Each path is a new rotation, seen through one point. The rows after it are directions, each followed by how far the rotation turns it, in deg/step (0 if it stays put).
Each turn is a multiple of 5 degrees from 10 to 175, or 0.
Each row of a path follows its step; steps can be skipped.
path 1
step 0:  -9  28  33  29  12 -28  11  11   6  14  -8 -31   2  30  -5  -5 -16   9  23   6   8 -20  14   7  -1  -5  19   5  -3  18  -3 -11  13  18
step 1:  -5   6   8 -11   7   4  15   8   0  15 -30   5  -8  11  26  21  -2 -15 -11  -9 -21 -13 -28  39 -19 -21  15  31   8  23   4   5  -6  -5
step 2:   7  11 -13 -14  13   0   1  13   7  22 -26  -3 -19  29 -15 -10  12  17   6   7 -12 -13 -17  24  -1  -8 -19 -41 -12   5 -24 -28   6   9
step 6:   1   4   2  -8   1   9  26  22   8  -5   3  15   6   0 -15 -47  28  26  30  -5   6   5   9   0  -6   1  13  10 -30  29   7 -11  18   2
step 7:  -1   9   0   0 -16  35  -6  10  40   9   4  22  15 -13   5  -1 -17  20  -5 -12  10  11 -25   9   1 -19 -10  33  23  -4  10 -14  23  -2
step 10:  23   6   6 -14  -9   6 -23  -4 -12   7 -31  -5  -6   8 -18 -31  -4 -11 -19  10 -15   8  13   1 -18   4  -7  34  -4  35 -14  -5   8  31
step 11:  -4  25  -9   9 -17  -4  -6  10  19   7  13  34 -15  32 -16   3   0  -5 -16   4   0  21 -10  30   5   7   5  13   7 -15 -40  22  -8  15
step 12: -11   9  22  38   3 -10  20   8  -6  11 -17  26 -15 -15   6 -40  -5  -8  -8   7   1 -17  31  10 -14  -7   1  -3  -9 -15 -16 -15   0  24
step 13:   3   4 -12  31  -9 -14 -10 -15   0   1 -14  36   3  10  25   7   1  -6   4 -23 -30 -23 -13  20  12  -4 -28  27  -5  -2   0  14  21 -11
step 14:  29 -17  15   6  24  -8 -11  19  14 -11 -25  10 -10  -8 -26 -13   0  -3  -7   7   2 -26   3   7  30  -2 -17  -1 -33  10 -29  -9  -7 -20
step 15:   2 -26  -5  -4  14  16   6  17  -9 -20  28  22  -7  26 -15  -1   5   2   1 -16  10 -14  29  32  10 -27  -6  18  12  -6   5  19  25  -9
 -2   2   9   5   3 -12  -4  -4 -10  -4  -7  -2  11  -2   5   3   2  -3   7  -1  -8  -6  -5  -2   5   5   4   5   0   4   2  -2  -5  -4 -> 85
  0  -6  -5   3   5 -14   2   1  -3  -3  -3  -2 -15   1   1   1  -9  -2  -3  -2   1  -3   0  -2  10 -12   3   0   0   1   1   7   4   2 -> 20
 -1   0 -11   2   5   3  -5 -11   2   1 -10  -4   7  -4   0  -3   6   0  -5   0  -7   1  -3  -2  -5 -11  -6   3  12   0   0   3   5   2 -> 125
 -8  -4  -1   3   7  -5  -1  -6   9   2   5   1  -1   0  -6   5  -4   6  -4 -10   3  -8  -1   1 -10  -2  -4   5  -6   7   1  -9  -4  -7 -> 55
  4   4  -2   2  -3   5   0   1  -4  -3  -2   2   1  -1   6   2  -4   0  -9  -2   8   4  -8   6  -2  -6   3  10  -1 -10   5   5 -12 -12 -> 175
path 2
step 2: -13  14  -8  -1   9 -24   4   1 -16 -18   9  -5  -2 -31   3 -38   1  -8  28  -9  -7  -5  -6 -27  10   7   0   5  -4 -22   3 -11 -15 -16
step 3:   3  -7  -1 -15  -9 -20 -15  -9   4  -6  14   3   7 -20 -18  23  11  20   0   6 -13  -1  -7   3 -13  -9  36  -6   3  19  -8 -38 -16  -7
step 4:  -5  -2   2 -14  12 -33 -10 -13   1  26 -10   6 -17  -4  21 -11 -14  25 -28  11  -8  -7  -8  -4 -24  11 -23 -16  -2   1   1  10  -6 -17
step 5: -20 -28  -6   7  28   0  23 -10  12  11  14   7  14 -20  -4 -19   0   1  35  11 -12  24   0  -1  -9   0   1  10 -15   0 -19   8   1 -15
step 6:  -6  14  -4   5   7 -29   4  -4 -23  -3   6  19   8  -4   1  15  -2  10  17 -10   4 -14  11 -33 -19  23  18  28  14  12  -1 -13 -13  12
step 7:  19  13   2 -16  -1 -33 -11 -16 -19   2   1  -9   8 -15   3   7   4   6  -3  24 -11  28  -5 -15  20  -2 -10 -24   7  -9 -16 -14  -6 -25
step 8: -22 -28  10  -6  14  -6   9 -14   0  24   5   7  -7  -7  -5  13 -37  -6 -14 -15 -27  12  -5  17 -20   8  17  -8   5  -6  -1 -14  -5 -16
step 9:   0  -9   9   5  35 -15  -6  -3  -8  -9   7  27  -5  19  22 -18  -3  24  28  17 -21  -7   1 -17 -15   1   5  -3   3 -17  -7  13   2  16
step 10:  -1 -22  -1  13  -3  -1  -2   2 -32  -1  14   1  21 -25 -16  28   0   2  10  26  11   1  10 -18  -5  -4 -12  14  13  -2 -21   7 -21 -16
step 12:  20 -27  15  19   4 -27 -19   3   6   7  19   9  -2  22  16  -1 -12 -13  17  10 -18  13  -5   9  -1  -2  17 -17  -3   6 -14 -13  12 -25
step 15:  -2 -14   5   3   5 -22  -8   1 -30   5  29  -2  -8   6  -5   6 -14 -27   6 -27  13 -23  -6  -7   9   2 -13  10   4  -7  -2 -15   0 -36
  7   4   1   9   3   4   9   0  -7  11  -2   8   2  -1 -11   0   3  -1   5  -1   1  -5   0  -9   2  -3  -8  -3  -8   3   6  -7   1   0 -> 80
  4   4   3  -1   3  -3  -5  -3  -3  -2  -4   0  -4   0  -1 -18  12  -3  -1   9  -6   6   5  -2   4   7  -1  -5  -2  -7   1   3   1   7 -> 155
  7   4   5   1  -3  -7  -6   3   3  -7   4  -4 -10  -2  -5   8   1  -4  -4  -5   1  12  -9  -3  -3   2  -2   0  -7  -4   4 -11  -1   0 -> 85
 -4   6   2   0  -1   9  -3  -4   2   9  -7  -8   7  -8   5   6  -3  -4   1   9   4  -3  -7   1  -4  11  -3  -5  -4 -10  -1  -1   2  -1 -> 115
  0  -2  -1 -14   0  -1  -2  -8  -1  11   3   1  -4   8  -3   1   4  -4  -5  -5   0   1   7   9  -3   0 -10   0  -4  -3  -3  -3   8  -9 -> 100
